Questions about the row below.
1) Which number is the second smallest entry?
2) Which number is the first entry from the left?
3) Which number is the fifth-last entry?
(146, 114, 139, 139, 108, 104)
1) 108
2) 146
3) 114

Questions about the grid below.
1) Report the largest entry in the first column.
2) Report the first entry, reading row by row.
3) Report the top entry of the column that holds the largest entry.
4) Report the entry directly below the centre entry.
5) Report the largest entry in the last row.
6) Report the last entry, reading row by row.
7) Report the centre entry.
8) Report the bottom-left entry.
[[104 120 132 110 145 128 141 137 122 107 111 149 137]
 [133 149 111 120 110 146 128 149 145 138 119 131 139]
 [134 116 112 107 123 143 154 123 110 110 146 110 126]
 [117 112 133 106 127 152 130 116 150 107 103 149 116]
 [103 108 152 135 153 148 126 107 124 130 152 138 118]
 [120 112 127 139 143 120 110 105 136 142 120 132 105]
 [122 131 137 119 138 117 143 106 120 145 137 153 119]]
1) 134
2) 104
3) 141
4) 126
5) 153
6) 119
7) 130
8) 122

Questions about the row below.
1) Give the third entry from the left.
2) Give the 2nd entry from the left.
3) Give the entry just left of 126.
4) Give the entry just right of the smallest entry.
[138 126 121 117 101 134 140 137 128 121 148 116 142 121]
1) 121
2) 126
3) 138
4) 134

arr = [[124, 131, 152, 121, 116], [127, 109, 131, 125, 113], [125, 125, 135, 130, 110], [128, 129, 143, 129, 121]]
The entry just left of 152 -> 131
Find the entry just right of the smallest entry.
Answer: 131
The entry just right of the largest entry -> 121
The entry just left of the smallest entry -> 127
Find the largest entry.
Answer: 152

Questions about the row below.
1) Give the entry just right of 100.
2) Give the entry just left of 144.
[128 117 100 148 117 149 108 144 147 138 117 117 133 119 137 134]
1) 148
2) 108

Questions about the table below. Rows and columns are numbered from 1.
1) Read off the entry in row 1 and column 2.
2) Read off the bottom entry of the column that holds the largest entry.
3) Read off the entry just left of 120.
4) Read off the entry at row 2, column 3.
5) Read off the entry at row 2, column 1.
6) Read off the entry in row 3 and column 1.
7) Read off the entry at row 1, column 1.
8) Read off the bottom-left entry.
[[116 134 118 135 138 139 124 117 119 137 139 132]
 [115 140 132 133 122 125 142 127 132 116 134 131]
 [132 123 131 122 132 125 131 134 133 129 123 124]
 [117 138 118 138 133 135 123 116 121 133 132 136]
 [117 124 123 130 129 117 153 131 136 116 129 134]
 [135 121 131 125 132 123 127 132 135 131 120 126]
 [126 136 119 140 136 137 123 112 127 132 124 133]
 [125 125 128 130 136 114 149 130 132 110 132 132]
 [140 119 129 130 128 121 119 130 139 131 117 128]
 [132 142 118 139 137 135 122 116 127 131 124 136]
 [123 137 133 122 145 112 141 126 128 111 134 123]
 [142 124 127 130 124 123 121 131 139 132 123 132]]
1) 134
2) 121
3) 131
4) 132
5) 115
6) 132
7) 116
8) 142

Questions about the array below. Counting starts at 1.
1) Which number is the entry at row 1, column 1?
2) Which number is the entry just left of the largest entry?
3) Which number is the entry in the bottom-right corner?
[[126 130 130 131]
 [141 132 122 151]]
1) 126
2) 122
3) 151

[[133 124 128 118 120 140 111 121 130]
 [139 132 131 120 129 119 134 112 126]
 [125 136 130 124 113 139 124 140 112]
 [117 129 128 118 126 147 131 128 142]
 [123 134 112 120 117 116 138 129 129]
 [106 136 139 117 125 135 124 133 131]
 [135 128 133 122 122 121 138 152 136]]
The last entry, reading row by row?
Answer: 136
The 1st entry on the main diagonal is 133
The fifth entry in reading order?
Answer: 120
The entry in the bottom-left corner?
Answer: 135
The largest entry in the first column: 139
The entry in the top-right corner -> 130
The third entry in reading order?
Answer: 128
The smallest entry in the first column: 106
The 3rd entry on the diagonal from the top-right corner?
Answer: 124
The top entry of the column that holds the largest entry?
Answer: 121
The entry directly above the largest entry?
Answer: 133
The second entry in reading order?
Answer: 124
The entry just left of the largest entry?
Answer: 138
The last entry in the row that holds the smallest entry?
Answer: 131
The centre entry?
Answer: 126
The maximum?
Answer: 152
The entry just left of the centre entry is 118
The smallest entry in the first row?
Answer: 111
The entry directly above the centre entry -> 113
The second largest entry: 147
